One turning vector, and how many ticks it has turned:
The counts run from 0 to 634.
[152  80 115 130 113 149 189 166  99 160 107 135  85 108 126 135 151  71
 155  87 118 145 150 144 128 101 143  99 138 151 120 131 113 148] | 564
[132  89 100 146 131 145 227 142 135 136 104 102  95 122 133 137 144 104
 174 104 145 122 149 105 108  97 155 136 126 147 116 146 108 141] | 617
[140  91 113 133 122 120 197 129 126 140  79 102 106 155 137 117 117 118
 153 123 149  79 153  97 143  90 125 128 137 144 143 178 125 167] | 303
[134 121 160 152 100 155 214 131  96 136  83 134 117 138 117 108 139 123
 150 144 128 105  90 132 151 121 127 150 126 153 132 187 126 131] | 535
[119 148 128 110 124 125 180 143  89 160  66 133 130 120 100  76 157 134
 143 157 130 124  63 116 160 107 111 149 147 154 140 155 131 110] | 27
[129 136 149 143 120 125 237 134 109 134 102 142  92 125 104 118 155 119
 154 111 128 168  95 120 135 148 135 129 135 152 105 148 123 139] | 332
[157  75  95 128 112 148 191 176  91 144 111 125  97 134 109 144 147  92
 132 111 123 136 110 135 157  90 155 107 138 144 144 161 112 119] | 347
[143 111 162 108 114 135 163 143 110 156  84 143  99 127 123 111 107  90
 120 138 128 130 166  94 152 105  68 131 165 144 137 162 147 174] | 70
[148 118 122 125 125 125 180 140 134 146  90  91  83 145 108 115 152 124
 185 107 163  99 147 108 104 103 102 142 145 157 154 132 110 197] | 493
[151 108 115 133 117 124 172 119 132 137  54 118 120 123 131 122 152 124
 192  67 163 102 108 135 109 103 120 140 141 136 143 145 107 152] | 90
[155 106 120 106 146 112 174 142 125 143  82 138  92 128 123 151 150 108
 168  46 151 163 131 112 113 125 122 112 164 140 138 141 104 155] | 280
[138 151 141 121 142 110 207 146 103 139  98 138 109 147 104  97 125 115
 120 150 126 145  95  68 152 122 112 134 147 155 128 191 147 137] | 124
[154  98  95 111 116 119 190 150  75 140  82 137 115 119 105 126 140 110
 141 104 133 142  80 142 168 119 150 118 157 146 143 165 120  96] | 240
[160  91 114  88 117 137 129 158 105 148  77 117 117 111 123 114 120  69
 141 117 152 117 150 110 154  66  88 125 160 143 160 163 115 135] | 582
[134 140 100 124 134 114 189 134 103 135  73 132 106 108 126  93 178 116
 179  96 153 139  74 112 106 103 150 139 136 157 114 154 119 101] | 324
[148 127 158  99 110 168 142 146  90 162  86 142 117  89 125  91 172  82
 158 106 140 149 126 136 111  92  79 147 134 144 121 139 107 146] | 269
[147  83 127 156  91 118 185 145  97 151  85 120 104 102 127  93 164  99
 175 106 133 116 124 161 154 104 131  89 120 150 129 139 128 145] | 144
[127 103 109 124 122 125 205 121 103 137  77 115  98 146 108 114 145 147
 177 124 140  88 109 148 147 120 162 136 146 168 141 147 135 118] | 426
[132  81 109 140  99 138 208 121 110 145  93  88 107 126 122 108 152 114
 178 139 142  95 128 150 143 102 155 133 127 149 128 151 126 116] | 427
[153 124 135 127 140 150 181 157  93 155  90 156  77 149 118 159 139 113
 136  66 110 135 119 117 106 120 123 125 152 148 148 162  96 158] | 169
[158  87 103 105 120 127 161 171 105 156 113 118  94  98 101 109 166  77
 157  95 147 174 131 136 137 102 118 100 149 153 125 131 117 132] | 51
[165 102 104 114 131  94 165 162  92 153  96 137  86 129 138 108 138  80
 134 108 131 131 152 102 142  92 106  78 164 162 147 154 139 137] | 462
[163 113 130 124 133 124 176 140 115 136  97 132  70 147 135 137 162 108
 168  66 126 121 161 123  91 109 124 120 156 174 131 129 119 173] | 276
[126 127 150 102 134 158 195 134 139 165  81 131 121 106  96 134 120 107
 150  87 149 168 126  99 123 129  94 160 147 120 116 140  91 168] | 389
[138 105  92 117 153  91 218 133 124 131  89 125  90 151 119 121 125 129
 153 124 138 118 137  76 148 120 143 117 164 160 137 163 144 134] | 519
[148 118 128  81 123 145 154 148  90 147  73 147 123 138 100 144 120 110
 130  81 134 138  93 120 156 102  90 140 165 133 166 164 101 128] | 580
[141 111  91 129 130  97 183 169 122 139 109  99 112 124 135  94 132  84
 131 148 148 128 125  75 151  86 132 100 132 147 121 175 134 135] | 122
[142 103 141  91 109 151 167 157  96 152 113 134 106  82 108  97 157  61
 139 129 134 184 135 128 138 100  99 123 151 154 117 139 122 131] | 52
[132 143 129 118 133 101 179 119 128 143  48 124 142 127 112  92 136 141
 161 118 164 124  64  93 155 117  92 155 143 128 138 177 111 135] | 310
[146 112 140 119 105 168 190 164  78 149  96 150 118 106 120 119 128  74
 120 123 116 163  96 129 159  96 110 132 139 139 118 182 116 117] | 349
[118 148 113  95 159 134 195 118 116 139  61 139 113 124 125  99 150 128
 168 118 144 130 110  96  97 107 131 179 159 165 123 137 127 107] | 611
[133 103 114  89 132 141 163 155 139 157  94  97 115 100 115 107 134  79
 159 111 168 154 157  90 118  82  98 154 149 139 124 131  95 147] | 392
[130 123 166 141 114 137 210 112 126 131  70 118 131 145 119 125 105 125
 156 120 147 105 106 104 145 129  99 153 131 119 127 191 121 160] | 305
